In the rows, 128 means zero.
One hidden turn or mirror swaps the rows below in pairs. Which row is each named row swapped with?
The rows were stretched afterwards, more along some directions than others.
Q_145: [105 111 160  94 128  99 145 102 154 101 149 110  80 114 160  62 152 131
 129 156 149 152]
Q_729: [163 123 130 113 131 158 140 127 125 164 138 101 125 124 127 133 128 109
 125 138 145 136]
Q_266: [136 147 130  65 157 148 118 100 155 128 151  78 107 109 144 128 116 115
 151 173 130 109]
Q_354: [122 130 121 144 111  99 147 129 140 154 178 109 102 139 158 153  98 104
 135 160 114 108]
Q_608: [113 125 140 141 131 105 147 168 147 140 126 137 121 133 136 129 126 116
 111 132 141 141]
Q_448: [119 145 135 137 112  92 116 128 177 140 167 130  97 116 161 128 137 128
 104 162  88 130]
Q_868: [106 116 146 146 111 123 153 175 146 145 120 140 126 127 150 138 131 124
 121 136 139 154]
Q_804: [146 148 128  78 142 124 115 141 135 104  90 117 131 121 130  94 120 131
 112 135 134 169]
Q_646: [116 119 144 142 112 112 155 169 160 143 121 134 120 126 150 127 133 117
 121 135 139 148]
Q_450: [103 122 153  85 134  90 153  92 150  85 152 102  72 114 161  69 130 127
 138 155 144 136]
Q_242: [131 140 146  97 167 112 112 104 175 116 137  96 107 119 151 113 100  91
  96 173 132 130]
Q_715: [106 133 138 146 114  88 117 128 164 133 173 137 100 124 157 134 131 127
 121 167  99 122]
Q_611: [113 137 131 138 106  82 125 129 183 141 173 139  99 116 173 127 143 120
 118 167 106 117]
Q_861: [169 118 128 110 128 161 131 131 122 174 135  99 123 127 124 130 136 110
 121 133 146 131]
Q_536: [137 152 141  81 112 144 147 115 133 155 141 110 132 116 124 121 162 103
 156 168 151 121]
Q_508: [109 126 157  84 137  91 149  94 154 100 153  95  71 113 153  64 144 123
 128 159 141 138]
Q_241: [139 142 149  98 166 114 103 104 173 128 139  94  99 124 142 113 104  95
  93 171 125 130]
Q_594: [138 149 136  81 143 125 122 135 140 103  93 110 129 125 126  99 110 127
 106 149 124 165]
Q_424: [139 158 126  91 145 117 123 137 132  97  88 108 116 124 127 102 104 122
 113 150 123 180]
Q_254: [151 153 132  89 139 133 123 140 131 102  90 116 133 125 120  96 113 126
 108 142 129 171]
Q_272: [116 142 132 140 113  86 120 128 174 149 176 131  93 113 169 139 140 120
 136 170  96 119]
Q_465: [124 118 134 124  99  95 170 124 119 132 136  89 110 120 147 142 128 124
 147 145 111 154]
Q_199: [135 148 136  90 143 134 122 142 131 104  88 114 130 124 131 111 113 134
 114 150 132 174]
Q_81: [112 108 142 138 123 116 144 175 147 141 125 132 127 133 144 130 121 117
 112 129 148 136]
Q_69: [137 145 130  84 149 126 121 146 136  97  96 113 134 131 135 100 106 123
 116 147 135 161]
Q_967: [142 140 127  67 153 139 108  98 166 132 159  86 112 109 147 126 116 112
 142 167 128 101]
Q_108: [108 111 142 140 110 111 149 169 145 148 123 131 127 130 142 136 128 120
 117 124 144 137]
Q_712: [110 123 153  87 145  99 137  89 152  92 152 101  73 121 159  73 137 125
 126 145 137 138]
Q_363: [ 97 116 155  93 131  96 148  99 148  97 157 100  73 114 167  82 134 126
 134 159 144 132]
Q_310: [135 147 140  84 107 137 153 112 132 153 139 110 128 114 128 120 165 107
 166 166 154 121]
Q_927: [113 145 127 105  84 117 176 115 158 134 145 102  99 110 182 136 129 129
 157 169 108 139]
Q_434: [117 135 123 151 109 111 151 134 124 155 172 110 101 140 154 159 101 113
 147 158 113 110]
Q_877: [120 147 123  98  88 114 172 116 163 135 143  95 103 106 185 135 129 126
 152 170 108 140]
Q_705: [106 128 155  86 127  86 145  84 149  98 161  96  68 110 155  73 154 131
 140 164 136 148]
Q_696: [141 163 134 111 145 116 120 123 123 149 147  84 113 126 143 137 143  77
 124 157 125  95]
Q_761: [128 145 144  83 106 138 151 110 130 147 139 113 128 114 121 115 159 110
 154 167 153 128]
Q_735: [138 147 130  78 140 127 129 142 130 103  95 112 135 128 126 100 114 120
 112 145 130 167]
Q_404: [134 148 148  97 160 119 106  94 164 117 150  89  99 118 140 120 101 101
 103 179 125 130]
Q_11: [131 141 136 107 175 115 107 106 163 114 135 102 108 127 149 124  89  89
 107 158 128 119]
Q_271: [135 152 141  88 153 133 124 133 135  91  97 114 129 133 130 103  96 126
 116 139 125 158]
Q_443: [118 118 136 125  94  90 170 120 119 131 139  93 103 119 146 142 127 131
 154 146 115 152]
Q_459: [133 147 144  79 106 136 149 107 137 153 142 112 125 113 126 112 166 110
 156 168 154 121]
Q_423: [149 163 125 108 168 123 104 135 122 137 135  82 115 134 145 123 146  85
 124 157 134 109]
Q_721: [154 167 125 117 165 126 110 141 121 139 135  88 120 138 138 128 139  78
 123 147 133 102]
Q_682: [113 126 141 146 109 128 140 172 153 150 125 141 123 123 142 135 135 118
 115 128 135 143]
Q_885: [100 120 157  78 127  88 144  89 158 100 158  95  73 105 161  70 152 132
 132 167 141 143]
Q_215: [145 164 127 113 153 112 111 140 128 138 128  82 117 128 147 135 143  83
 115 162 124 110]
Q_941: [ 98 118 155  84 128  95 153  95 153  95 153 103  77 115 153  67 140 127
 122 158 143 144]
Q_239: [124 148 125 102  89 115 169 111 156 136 146 104 100 109 179 141 130 132
 165 166 108 134]
Q_252: [123 139 131 146 113  93 112 132 170 141 165 138  98 121 160 133 142 128
 118 158  97 128]
Q_40: [138 161 124 113 162 108 121 130 130 138 139  91 114 130 150 125 138  75
 107 147 130 100]
Q_381: [136 144 139  82 104 136 153 110 132 153 139 109 129 113 124 119 165 109
 159 167 154 126]
Q_561: [152 169 133 110 155 123 114 131 122 136 136  81 110 137 137 119 139  85
 117 152 121 106]
Q_847: [111 115 144 140 111 116 153 175 151 143 122 133 125 129 151 135 124 111
 108 127 143 147]
Q_290: [168 124 125 109 138 160 132 131 118 169 127  94 125 125 121 132 135 108
 124 134 146 135]
Q_522: [112 142 125 146 128  94 117 131 172 130 167 139  98 124 161 131 131 120
 120 157 107 125]
Q_29: [148 160 123 116 157 117 111 140 121 147 128  82 120 138 140 134 137  80
 117 145 123 103]
Q_663: [124 139 145 100 174 105 105 106 170 118 143  95 108 123 146 122 105  90
 110 181 133 123]
Q_517: [122 119 133 123  92  99 173 122 120 138 137  95 113 119 147 145 134 124
 159 146 117 149]
Q_629: [147 132 143  96 173 119  98 106 167 116 137  91 111 124 144 112 101  92
  94 164 132 130]
Q_227: [145 158 131 115 148 118 113 137 121 150 142  83 117 133 143 136 142  80
 115 158 122 104]
Q_294: [112 117 146 146 113 118 149 173 152 151 125 133 124 134 141 133 133 117
 108 135 135 147]
Q_659: [118 121 133 128  96  94 168 129 119 137 135  93 111 121 146 149 133 124
 157 147 113 150]
Q_904: [123 119 134 124  94  98 174 122 114 132 136  94 111 120 141 140 130 126
 152 146 117 154]

Q_927 pairs with Q_290
Q_227 pairs with Q_885
Q_465 pairs with Q_459
Q_11 pairs with Q_522

